In the rows, zero is written as 128.
One turn moves each row of this set onto another row. After a few examples, where does it send each row asked below?
somi: [123 142 134 138 120 144 129 144 108 145 123 132 103  82 118 122 113 171
 147 144 152 147  88]
midil: [128  97 166 138 137 143  92 113 155 154 147 156 115 116 109 147 119 165
  95 137 154 129 108]
dipu: [154 115 142 117 100  96 161 139 141  98 119 127 116 165 108 160 124  99
 109 133 149  99 129]
Zipus: [152 107 158 114 139 127 108 116 121 142 146  93 108 178  95 143 149 123
 100 130 134 159 137]
zit: [155  98  95 127 117 145 124 123 122 151 136 113 187 150 125 133 138 122
 159 115 157 122 121]
biga: [123 112 119 167 117 124 121 125 155  89 149 135 103 142 105 108 111 130
 183 119 118 129 125]
karim: [122 141  87 143  99 172 136 152  96 136 139 127 126 161 134 139 150 134
 109 113 133 108 150]
bobi: [101 142 178 110 160 123 130 146 107 134 146 134 129 132 119 135 136 127
 128 142  83 127  83]
Loko: [146 106 169 114 151 126 109 162 136 151 110 109 129 153 133  98 121 127
  94 140 112  78 127]
vipa: [123 109 169 115 149  83 142 153 142 131 132 170 103 118 113 117 132 147
 153 127 131 106 120]
nuz: [172 143 150 110 132 121 131 131 139 122 136 149 163  94 121 122 118 112
  76 140 163 110 133]
Nasis: [106 130 165 147 130 106 150 113 165 125 167 129 123 125 133 140 110 130
 135 174 115  94 107]
tuz: [139 111 108 108 152 121  90 129 194 101 113 140 126 147  96 110 133 136
 100 119 118 119 119]
felan: [131 117 138 139 141 147 124 110 114 108 143  93 127 170 119 130 107 103
 173 135  96 111 112]
Nelo: [153 137  89 115 113 140 133  96 110 135 121 144 125 157  91 128 170 117
 126 136 167 134 125]
gipeg: [154 147 126  84  85 131 113 152 130 176 148 131 130 112 108  87  96 134
 125 136 102 143 118]
pifo: [109  97 138 177 111 148 118 146 157 125 108 107 113 162 139 156 113 128
 104 108 126 112 114]
Nepil: [154 144 133 117  97 132 133 107 129 197 134 105 140 109 137 131  86 129
 142 111 128 131  98]
mari: [126 155 138 123 116 124 143 144 148 108 103 168 115 169 116 155 157 125
 114  88 109 138 114]
Girer: [145 165 127 114 137 110 154 118 136 160 126  92 100 107 137  95 118 144
 159 151 126 127 130]
muzut: [115 109  68 102 104 141 119 114 146 163 150 132 152 131 111 143 122 110
 143 116 119 160 134]
Fevu: [117 136  46 115 120 128 135 123 138 113 120 121 127 126 113 131 124 105
 105 119 137 101 122]
Lugi: [128  95 126  99 148 147  98 132 113 109 147 150 109 144  87 132 108 133
 170 115 103 133 125]
gub: [168 145 130 139  89 137 116 147 145 154 130 134 159 106 124  85 103 156
 144 122 144 115  86]
Rud: [139 150 128 105 133 135 130 128 144  87 170 129 143 153 112 182 128 135
  84 120 119 114 121]
ret: [127 116  83 138  83 138 124 170 133 131 137 118 164 151 116  91 143 111
 142 125 120 146 128]
viv: [150 151 169 123  99 121 149 152 117 153 107 149 128 123 131 115 135  87
  85 133 131 140 144]
Pivi: [110 145 148 153 137  93 120 118 168 148 125 100  98 126 120 100 131 113
  94 123 107 156 102]
zipon: [125 169 142 136 125 142 136 124 154 147 125 157 147  93 150 147 116 113
  79 104 121 133 129]
Tok: [131 142 128  92 125 168 125 140 132 150 114 133 125 110 130 109  99 153
 139 187 108  93 111]

dipu moves to vipa
Fevu moves to Girer
Pivi moves to Zipus
Now these:
zit moves to gub
Lugi moves to zipon

One turn moves each row of this set onto another row. After a few examples, where does it send each row asked below?
telub: [131 144 127 175 151  89 123 110 129 188 140 109 125 172 149 168 123 112
 134 114 184 154 140]
zosik: [143 112 133 164 139 160  97 140 111 155 173 104 161 110 139 149 129 139
 123 146 114 159 119]
seb: [141 105 127 151 137 169 109 114  95 135 171 111 178 138 126 148 106 120
 153 151 133 157 117]
tiro: [140 131 123 145 192 138 187 101 119 125 124 120 155 147  94 189 117 117
 123 142 130 167 123]
zusin: [122 125 117 160 127 102 114  88 110 131 110 116 133  89 129 150 122 114
 139  93 119 132 117]
tozu: [149 107 130 158 109 149 153 133  93 119 145 131 141  91 133 134 149 118
 167 145 120 192 159]
Pazuk: [125  99 119 154 162 183 111 128 125 154 140 149 127 163 178 144 136 114
 134 144 119 183 165]
Vura: [117 128 118 151 122  99 120  92 114 128 106 120 131  97 148 153 125 126
 120  86 112 133 118]
sabim: [151 139 150 139 135 116 154 156 119 120 118  93 171 164 104 168 115  84
 151 160 143 170 177]
larut: [103 116 105 153 152 113 116  72 120 127  91 141 124 128 146 140 125  87
 162 102 121 153 150]
Pag: [ 98 120 107 147 151 110 120  79 127 127  87 145 118 133 164 143 130  99
 143  96 112 155 153]
bini: [150 139 146 127 150 117 174 153 138 115 109 119 147 174 105 168 119  87
 153 157 150 171 168]
kap: [155 142 148 150 134 105 137 176 130 136 126  83 161 138 102 163 131  90
 137 159 132 171 176]
pel: [136 102 118 138 167 167 127 105 123 128 162 144 151 153 116 143 111 112
 172 157 142 163 109]
Tima: [107 129 117 145 127 102 122  91 118 126  97 129 126 112 167 153 128 126
 112  84 106 141 132]
toput: [127 119 129 123 102 131 161 130 100  96 144 133 157 118 164 135 143 139
 135 139 103 196 155]
Tif: [158 105 101 174 153 166 154 126 100 162 115 122 121 147 129 185 130  86
  98 119 138 183 178]
seli: [159 135 135 122 105 113 156 176 126 125 117 108 140 172 137 170 121  94
 101 132 143 174 179]
bobur: [160 141 130 111 114  93 156 178 143 118 131 107 140 159 113 164 122 101
 105 138 144 170 151]
kasu: [124 116 124 135 116 134 147 139 112 111 139 138 141 115 170 128 159 128
 140 143  98 208 176]
gomov: [135 105 108 122 120 134 161 123 117  98 144 158 130 125 136 122 144 108
 171 145 125 205 153]
Lebog: [126 150 135 167 152  87 134 103 124 178 139 107 138 178 151 174 116 123
 132 116 181 148 133]
lel: [147 117 135 146 119 135 165 139 113 114 147 137 134  82 130 136 156 138
 157 145 113 187 136]
pek: [127 143 122 170 146  86 118 108 125 184 142 106 132 179 152 165 119 107
 133 114 183 157 145]
bek: [131 130  85 141 176 100 123 141 148 148 150 102 139 127 111 158 146 103
  80 136 103 195 146]
pep: [100 126 112 144 140 106 121  86 125 127  89 140 119 126 174 149 132 115
 121  88 106 150 147]
Sesoz: [127 111 113 130 130 130 153 136 129 110 140 155 122 115 152 120 162 118
 156 147 108 211 166]
sigo: [131 101 118 152 185 175 122 120 143 149 147 159 121 151 139 140 136 111
 163 156 130 176 135]
nal: [154 119 120 172 192 156 177 120 125 157 113 132 116 131 105 189 138 106
 117 134 133 174 148]
bulop: [121 152 137 171 154  85 127 105 125 181 138 102 143 177 157 172 120 124
 130 118 174 153 142]
tebo: [123 134 110 160 170 118 122 129 112 145 143  75 181 131 120 170 134 108
  91 145  95 188 165]
gilab: [137 122 132 122 111 126 173 131 111  95 149 139 146 103 141 137 145 147
 144 140 112 187 130]
kenut: [126 134 121 146 169 130 158 103  96 121 134  86 195 152 110 184 109 113
 110 144 114 174 144]
kubul: [139 118 124 138 148 143 113 147 143 147 173 129 134 116 147 146 138 154
 102 139 111 161 100]
Vogez: [112 115 108 163 145 113 111  73 111 130  99 130 131 113 129 141 121  86
 169 103 125 145 141]
nosa: [154 138 146 137 155 121 172 169 152 133 102 129 120 165 119 169 137  92
 138 151 144 177 179]
zez: [152 103  75 133 131 143 149 119 101 136 134 123 133 171 128 174 111  79
  83 110 144 187 160]
mena: [119 151 124 162 159  75 121 108 138 179 143 108 134 180 152 163 123 116
 131 120 175 158 138]
vutig: [130 114 113 108 137 146 128 132 137 126 165 146 136 158 166 148 122 149
  95 129 120 167 105]
feve: [131 147 131 170 154  86 132 106 130 183 139 111 127 173 146 172 120 119
 134 115 185 149 131]
Mogif: [117 152 132 170 160  80 121 109 134 183 140 103 138 175 156 168 125 121
 130 121 170 156 143]
Nelun: [143 102 116 138 103 147 156 121  91 104 145 142 145 117 135 129 136 105
 173 143 129 198 160]
Vog: [124 103 113 124 133 171 119 124 116 132 150 146 144 179 189 149 118 128
 106 130 121 177 146]
Mabag: [159 145 138 132 132  90 144 184 150 133 133  96 141 135  99 160 135 100
 121 152 135 170 154]
vaki: [141 116  67 115 153 106 142 128 139 129 149 125 127 158 111 160 124  91
  78 120 131 192 134]
Dide: [157 134 144 142 129 125 158 178 136 140 103 116 125 165 140 172 136  92
 114 140 139 178 195]
Gel: [120 119 112 166 135 108 110  80 108 133 107 120 134  96 122 145 121  97
 160 100 124 137 127]
ver: [122 146 119 161 150  79 119 105 131 178 145 108 135 184 151 162 118 110
 133 116 181 158 140]

nosa moves to bini
zosik moves to kubul
Now these:
bulop moves to Mogif
Pag moves to larut
tozu moves to lel
zez moves to Tif

One turn moves each row of this set onto another row. After a few examples, where does it send each row asked below?
gadus: [136 100 118 128 133  72 152 115 150 123 151 139 164 131 147 155 146 111
 120 129]
Pupep: [143 161 133 140 125 166 167  80 128 124 120 135 102 116 144 133 166 140
 132 141]
Paro: [123 110 136 129  99 117 116 117 177 158 146 126 138 162 109 134 115  93
  87 124]
zon: [180 125 145 125 136 109 121 123 161 147 128 114 103 152 122 131 143 129
  86 139]
kuv: [166 137 146 136 112 121 127 123 154 136 128 169 130  88 118 150 134  87
 105 122]
sefu: [117 130 146 110 151 157 110 143 111 170 120 107 110 115 157 120 141 151
 143 128]
rilat: [ 61 134  81 116 129 116 134  92  95 117 143 142 138 141 119 138 129 112
 137 124]
Bazoz: [123 141  99 116 127 134 187 117 145 148 161 144 148 133 160 111 154 106
 120 128]
fetur: [113 122 107 135 123  73 114 145 118 153 141 162 157 136  97 156 124 119
 107 113]
Dabop: [117 125 130 126 127 145  98 144 135 133 120 125  90 151  78 150 115 162
 119 147]
vedi: [ 65 143 167 121 118 123 125 158  94 116 114 154 117 154 125 116 145 128
 130 123]
Sogom: [138 156 140 113  97 123 169  82 126 134 162 140 149 115 134 136 139  85
 102 110]
Bos: [103 163 120 113 106 155 111 124 120  96 146 102 140 125 141 109 180 133
 134 101]
fote: [ 95 101 132 113 107 119 123 112 120 167 109 158  88 118 119 136  92 125
 123 152]
Dek: [ 87 122 112 153  94 113 166 105 137  91 145 141 108 151 107 115 170 106
 120 134]
nud: [100 142 121 102 118 125 146 127  79 103  89 116 114 115 154 132 169 139
 126 116]
dibel: [178 135 165 120 128 120 134 140 153 132 116 143 102 144 108 151 139 129
 154 115]
Razo: [102 149 110 122  96  94  73 130 135 133 157 149 133 144 117 127 101 107
 122 137]
Ses: [149 134 100 131 120 133 129 104 161 130 123  93 118  85 110 145 148 148
 153 123]
Pak: [ 64 137 131 125 120 131 134 145  94 140 128  69 119 141 122 127 134 138
 120 133]
Fazi: [116 143 138 146  92 167 102 139  85 141 118 112  86 119 124 130 165 136
 118 116]

fetur moves to Sogom
Bos moves to sefu
Now these:
nud moves to Fazi
rilat moves to Pupep
Bazoz moves to dibel
fote moves to Dek
kuv moves to Paro

